In the data rows, 128 means zero.
Some points, each followed by its number:
212 & 057 & 183 & 152 & 159 & 169 & 075 & 061 & 117 & 101 & 102 & 109 & 193 & 134 & 069 & 186 \\ 0
181 & 056 & 151 & 135 & 161 & 181 & 074 & 065 & 104 & 098 & 124 & 138 & 183 & 172 & 068 & 145 \\ 1
185 & 128 & 158 & 137 & 085 & 187 & 070 & 066 & 103 & 104 & 181 & 144 & 127 & 171 & 070 & 147 \\ 2
110 & 129 & 155 & 127 & 083 & 185 & 120 & 066 & 094 & 169 & 169 & 159 & 125 & 173 & 086 & 095 \\ 3
116 & 128 & 156 & 132 & 085 & 185 & 120 & 066 & 094 & 171 & 163 & 158 & 121 & 170 & 088 & 097 \\ 4
115 & 135 & 159 & 132 & 089 & 191 & 124 & 105 & 094 & 177 & 092 & 163 & 126 & 123 & 169 & 099 \\ 5
112 & 129 & 157 & 134 & 080 & 186 & 117 & 142 & 110 & 118 & 143 & 159 & 127 & 106 & 131 & 097 \\ 6
113 & 126 & 154 & 132 & 087 & 186 & 125 & 162 & 109 & 116 & 139 & 142 & 126 & 110 & 132 & 099 \\ 7
185 & 112 & 133 & 153 & 164 & 120 & 064 & 152 & 123 & 066 & 127 & 151 & 142 & 105 & 160 & 109 \\ 8
192 & 112 & 134 & 145 & 159 & 124 & 065 & 153 & 128 & 065 & 127 & 143 & 141 & 107 & 164 & 102 \\ 9
187 & 110 & 127 & 149 & 154 & 123 & 120 & 156 & 127 & 061 & 073 & 139 & 139 & 108 & 162 & 105 \\ 10
185 & 112 & 130 & 094 & 084 & 124 & 123 & 153 & 131 & 138 & 118 & 139 & 140 & 105 & 170 & 106 \\ 11
185 & 157 & 130 & 096 & 086 & 122 & 128 & 157 & 129 & 136 & 121 & 143 & 098 & 105 & 162 & 102 \\ 12
184 & 160 & 132 & 097 & 084 & 123 & 120 & 151 & 133 & 137 & 119 & 143 & 100 & 106 & 162 & 107 \\ 13
191 & 156 & 132 & 107 & 085 & 119 & 121 & 156 & 128 & 136 & 120 & 150 & 095 & 109 & 160 & 103 \\ 14
182 & 156 & 131 & 096 & 087 & 122 & 126 & 156 & 131 & 138 & 121 & 142 & 099 & 109 & 161 & 108 \\ 15
131 & 114 & 163 & 193 & 159 & 141 & 124 & 114 & 189 & 064 & 072 & 080 & 082 & 109 & 131 & 200 \\ 16
133 & 190 & 162 & 195 & 153 & 143 & 122 & 113 & 104 & 061 & 069 & 085 & 090 & 106 & 134 & 198 \\ 17
126 & 152 & 162 & 102 & 154 & 089 & 158 & 117 & 108 & 061 & 120 & 084 & 173 & 105 & 131 & 197 \\ 18
130 & 153 & 152 & 101 & 163 & 086 & 160 & 155 & 107 & 063 & 120 & 088 & 173 & 107 & 134 & 162 \\ 19
128 & 152 & 145 & 107 & 161 & 096 & 161 & 155 & 122 & 064 & 108 & 095 & 168 & 109 & 133 & 162 \\ 20
129 & 053 & 141 & 169 & 159 & 091 & 161 & 153 & 123 & 157 & 163 & 101 & 116 & 108 & 131 & 095 \\ 21
136 & 131 & 139 & 172 & 084 & 089 & 156 & 160 & 119 & 161 & 167 & 095 & 112 & 108 & 134 & 095 \\ 22
130 & 131 & 138 & 172 & 083 & 095 & 153 & 156 & 124 & 155 & 167 & 097 & 106 & 104 & 137 & 088 \\ 23
127 & 128 & 171 & 195 & 188 & 125 & 081 & 143 & 107 & 171 & 125 & 081 & 041 & 106 & 175 & 093 \\ 24
092 & 097 & 114 & 009 & 150 & 070 & 068 & 110 & 190 & 187 & 232 & 087 & 216 & 243 & 140 & 133 \\ 25
094 & 098 & 112 & 009 & 153 & 073 & 076 & 144 & 150 & 187 & 230 & 094 & 216 & 246 & 149 & 129 \\ 26
088 & 125 & 110 & 013 & 127 & 070 & 150 & 144 & 155 & 108 & 238 & 089 & 221 & 244 & 142 & 127 \\ 27
097 & 071 & 115 & 010 & 121 & 125 & 147 & 144 & 151 & 114 & 111 & 211 & 211 & 243 & 145 & 126 \\ 28
092 & 081 & 104 & 005 & 132 & 126 & 148 & 147 & 157 & 109 & 109 & 213 & 212 & 239 & 145 & 125 \\ 29
093 & 083 & 101 & 011 & 127 & 123 & 151 & 184 & 153 & 108 & 113 & 219 & 218 & 211 & 143 & 124 \\ 30
090 & 091 & 106 & 006 & 128 & 120 & 150 & 182 & 191 & 110 & 112 & 211 & 218 & 163 & 146 & 132 \\ 31
092 & 085 & 102 & 007 & 133 & 126 & 154 & 208 & 192 & 107 & 111 & 186 & 212 & 169 & 147 & 123 \\ 32
157 & 102 & 098 & 175 & 223 & 122 & 126 & 084 & 003 & 110 & 203 & 131 & 216 & 088 & 231 & 084 \\ 33
153 & 097 & 102 & 177 & 034 & 128 & 102 & 108 & 187 & 112 & 209 & 190 & 160 & 087 & 231 & 082 \\ 34
160 & 102 & 098 & 173 & 033 & 122 & 202 & 105 & 180 & 110 & 111 & 183 & 179 & 090 & 234 & 081 \\ 35
159 & 105 & 099 & 134 & 032 & 119 & 201 & 147 & 177 & 116 & 144 & 187 & 144 & 086 & 231 & 081 \\ 36
153 & 161 & 097 & 130 & 035 & 127 & 202 & 155 & 178 & 110 & 145 & 183 & 080 & 086 & 233 & 080 \\ 37
155 & 155 & 100 & 130 & 033 & 128 & 204 & 142 & 179 & 112 & 148 & 191 & 087 & 083 & 232 & 081 \\ 38
160 & 186 & 100 & 131 & 030 & 129 & 205 & 149 & 154 & 109 & 147 & 215 & 079 & 085 & 204 & 082 \\ 39
156 & 183 & 101 & 127 & 033 & 132 & 201 & 137 & 152 & 107 & 149 & 211 & 078 & 084 & 207 & 081 \\ 40
122 & 228 & 155 & 089 & 038 & 196 & 202 & 207 & 165 & 136 & 052 & 138 & 049 & 107 & 127 & 130 \\ 41
122 & 232 & 113 & 130 & 028 & 192 & 201 & 206 & 162 & 138 & 048 & 137 & 058 & 111 & 128 & 133 \\ 42
124 & 235 & 111 & 074 & 037 & 071 & 202 & 210 & 162 & 144 & 167 & 135 & 108 & 105 & 134 & 128 \\ 43
124 & 233 & 033 & 076 & 108 & 072 & 207 & 206 & 160 & 140 & 166 & 138 & 108 & 113 & 129 & 130 \\ 44
128 & 231 & 034 & 077 & 118 & 074 & 203 & 212 & 166 & 139 & 155 & 152 & 113 & 111 & 134 & 131 \\ 45
121 & 132 & 034 & 139 & 112 & 068 & 200 & 212 & 161 & 232 & 158 & 150 & 108 & 111 & 131 & 065 \\ 46
122 & 132 & 035 & 136 & 118 & 069 & 203 & 210 & 162 & 240 & 152 & 151 & 107 & 109 & 132 & 066 \\ 47
125 & 166 & 035 & 142 & 115 & 072 & 208 & 211 & 130 & 164 & 155 & 149 & 107 & 113 & 205 & 068 \\ 48
214 & 007 & 196 & 142 & 104 & 226 & 069 & 213 & 069 & 135 & 103 & 136 & 086 & 100 & 210 & 154 \\ 49
205 & 120 & 131 & 203 & 090 & 141 & 079 & 063 & 097 & 135 & 141 & 083 & 161 & 165 & 068 & 152 \\ 50
164 & 131 & 129 & 169 & 086 & 185 & 080 & 061 & 094 & 136 & 173 & 109 & 170 & 166 & 073 & 124 \\ 51
162 & 131 & 131 & 164 & 084 & 149 & 099 & 071 & 092 & 119 & 175 & 139 & 165 & 160 & 066 & 122 \\ 52
128 & 129 & 129 & 173 & 091 & 157 & 101 & 067 & 092 & 153 & 160 & 153 & 168 & 162 & 071 & 122 \\ 53
127 & 130 & 134 & 166 & 084 & 155 & 106 & 062 & 095 & 147 & 165 & 151 & 172 & 167 & 103 & 093 \\ 54
135 & 129 & 133 & 167 & 085 & 149 & 106 & 097 & 093 & 149 & 104 & 153 & 166 & 129 & 163 & 098 \\ 55
129 & 128 & 132 & 137 & 090 & 154 & 135 & 135 & 109 & 137 & 124 & 158 & 170 & 109 & 126 & 097 \\ 56
133 & 126 & 132 & 136 & 086 & 154 & 135 & 152 & 109 & 134 & 120 & 139 & 173 & 104 & 126 & 091 \\ 57
134 & 128 & 155 & 150 & 140 & 097 & 124 & 134 & 119 & 104 & 141 & 159 & 135 & 113 & 035 & 179 \\ 58
131 & 056 & 160 & 147 & 142 & 102 & 118 & 138 & 127 & 100 & 141 & 159 & 139 & 107 & 101 & 183 \\ 59
134 & 126 & 089 & 125 & 139 & 105 & 136 & 137 & 130 & 100 & 126 & 155 & 135 & 111 & 118 & 180 \\ 60
133 & 103 & 090 & 135 & 119 & 125 & 157 & 134 & 125 & 117 & 130 & 151 & 141 & 109 & 119 & 163 \\ 61
136 & 159 & 088 & 127 & 123 & 122 & 157 & 136 & 134 & 116 & 127 & 155 & 088 & 110 & 117 & 154 \\ 62
134 & 152 & 085 & 129 & 125 & 123 & 154 & 138 & 124 & 121 & 126 & 158 & 083 & 111 & 119 & 160 \\ 63
134 & 155 & 086 & 131 & 123 & 129 & 156 & 137 & 123 & 115 & 122 & 153 & 086 & 104 & 120 & 162 \\ 64
135 & 160 & 089 & 130 & 124 & 127 & 155 & 140 & 127 & 118 & 124 & 154 & 087 & 115 & 117 & 162 \\ 65
076 & 183 & 212 & 164 & 171 & 129 & 082 & 047 & 128 & 118 & 075 & 095 & 086 & 140 & 172 & 162 \\ 66
078 & 182 & 188 & 188 & 175 & 127 & 086 & 146 & 129 & 117 & 074 & 098 & 089 & 147 & 071 & 156 \\ 67
081 & 113 & 186 & 104 & 173 & 091 & 154 & 151 & 122 & 122 & 097 & 104 & 163 & 113 & 108 & 164 \\ 68
078 & 116 & 169 & 103 & 184 & 088 & 160 & 155 & 128 & 122 & 100 & 106 & 169 & 104 & 107 & 155 \\ 69
074 & 115 & 159 & 103 & 187 & 099 & 154 & 152 & 139 & 116 & 103 & 111 & 168 & 110 & 105 & 164 \\ 70
Which point above is nearest to each new point, looking only along the 7 directions in which the numbered points spread most? Its number follows each.
096 & 131 & 162 & 104 & 153 & 109 & 121 & 136 & 141 & 114 & 089 & 112 & 153 & 112 & 117 & 168 \\ 68
130 & 120 & 111 & 131 & 142 & 135 & 105 & 111 & 113 & 112 & 139 & 097 & 155 & 127 & 117 & 140 \\ 59
125 & 116 & 138 & 160 & 167 & 110 & 115 & 117 & 119 & 145 & 126 & 084 & 103 & 141 & 132 & 085 \\ 21
130 & 139 & 135 & 092 & 175 & 113 & 105 & 122 & 120 & 126 & 095 & 083 & 133 & 140 & 134 & 158 \\ 68
142 & 092 & 147 & 135 & 145 & 135 & 131 & 112 & 105 & 118 & 124 & 082 & 131 & 123 & 109 & 161 \\ 59
140 & 086 & 137 & 135 & 154 & 163 & 087 & 098 & 161 & 132 & 089 & 122 & 123 & 146 & 122 & 098 \\ 7
125 & 127 & 119 & 119 & 141 & 137 & 103 & 117 & 122 & 118 & 123 & 120 & 153 & 128 & 116 & 146 \\ 59
138 & 084 & 138 & 134 & 144 & 135 & 131 & 111 & 102 & 118 & 117 & 116 & 134 & 133 & 109 & 123 \\ 59
127 & 137 & 169 & 149 & 158 & 111 & 106 & 117 & 087 & 124 & 097 & 076 & 093 & 140 & 135 & 153 \\ 67
132 & 150 & 098 & 105 & 143 & 106 & 129 & 125 & 139 & 128 & 108 & 141 & 160 & 113 & 106 & 131 \\ 60
069 & 098 & 122 & 136 & 122 & 122 & 123 & 161 & 141 & 123 & 142 & 149 & 145 & 141 & 171 & 105 \\ 11
136 & 129 & 139 & 150 & 187 & 137 & 121 & 067 & 095 & 195 & 073 & 023 & 117 & 140 & 149 & 167 \\ 67
136 & 156 & 099 & 102 & 145 & 108 & 127 & 119 & 143 & 129 & 104 & 144 & 160 & 114 & 105 & 138 \\ 60
153 & 093 & 125 & 063 & 180 & 187 & 170 & 108 & 183 & 171 & 086 & 070 & 107 & 115 & 119 & 124 \\ 68
144 & 109 & 113 & 134 & 136 & 138 & 115 & 113 & 124 & 119 & 142 & 097 & 105 & 127 & 093 & 155 \\ 58
145 & 117 & 081 & 138 & 121 & 110 & 162 & 128 & 093 & 139 & 136 & 168 & 138 & 111 & 165 & 144 \\ 61
068 & 112 & 182 & 198 & 155 & 204 & 100 & 128 & 087 & 129 & 124 & 148 & 073 & 122 & 074 & 150 \\ 67
093 & 132 & 161 & 105 & 155 & 100 & 123 & 134 & 172 & 114 & 094 & 111 & 132 & 125 & 114 & 175 \\ 68
067 & 109 & 179 & 199 & 162 & 203 & 099 & 121 & 086 & 137 & 121 & 156 & 077 & 122 & 072 & 159 \\ 67
070 & 099 & 122 & 131 & 122 & 107 & 126 & 146 & 141 & 117 & 141 & 163 & 139 & 144 & 175 & 122 \\ 11
071 & 109 & 184 & 098 & 164 & 142 & 101 & 123 & 086 & 131 & 185 & 154 & 177 & 110 & 085 & 155 \\ 59
126 & 134 & 142 & 130 & 098 & 153 & 124 & 142 & 102 & 155 & 090 & 130 & 114 & 147 & 152 & 100 \\ 7
070 & 097 & 120 & 157 & 118 & 105 & 103 & 145 & 148 & 114 & 146 & 169 & 140 & 140 & 172 & 118 \\ 11
129 & 120 & 108 & 179 & 174 & 157 & 100 & 107 & 115 & 112 & 112 & 069 & 114 & 127 & 118 & 146 \\ 59
128 & 133 & 155 & 087 & 170 & 109 & 110 & 117 & 109 & 125 & 089 & 086 & 133 & 137 & 130 & 155 \\ 68
127 & 134 & 168 & 115 & 154 & 110 & 104 & 126 & 082 & 121 & 089 & 081 & 133 & 138 & 140 & 156 \\ 68
147 & 136 & 143 & 113 & 176 & 104 & 112 & 075 & 137 & 124 & 106 & 118 & 139 & 133 & 059 & 164 \\ 58
144 & 104 & 114 & 140 & 140 & 139 & 116 & 111 & 131 & 119 & 144 & 095 & 105 & 131 & 096 & 156 \\ 58
122 & 138 & 141 & 131 & 097 & 156 & 122 & 139 & 126 & 123 & 119 & 126 & 113 & 126 & 149 & 095 \\ 7
151 & 086 & 140 & 107 & 172 & 101 & 096 & 089 & 147 & 127 & 104 & 116 & 144 & 128 & 109 & 167 \\ 59
136 & 155 & 097 & 103 & 145 & 105 & 131 & 128 & 141 & 137 & 106 & 141 & 155 & 114 & 101 & 136 \\ 60
127 & 143 & 171 & 148 & 155 & 109 & 104 & 113 & 087 & 128 & 095 & 080 & 089 & 172 & 141 & 123 \\ 66
078 & 112 & 165 & 167 & 183 & 092 & 152 & 155 & 138 & 118 & 166 & 105 & 108 & 110 & 109 & 101 \\ 21
152 & 108 & 115 & 113 & 173 & 117 & 106 & 097 & 147 & 124 & 105 & 113 & 144 & 122 & 108 & 167 \\ 59
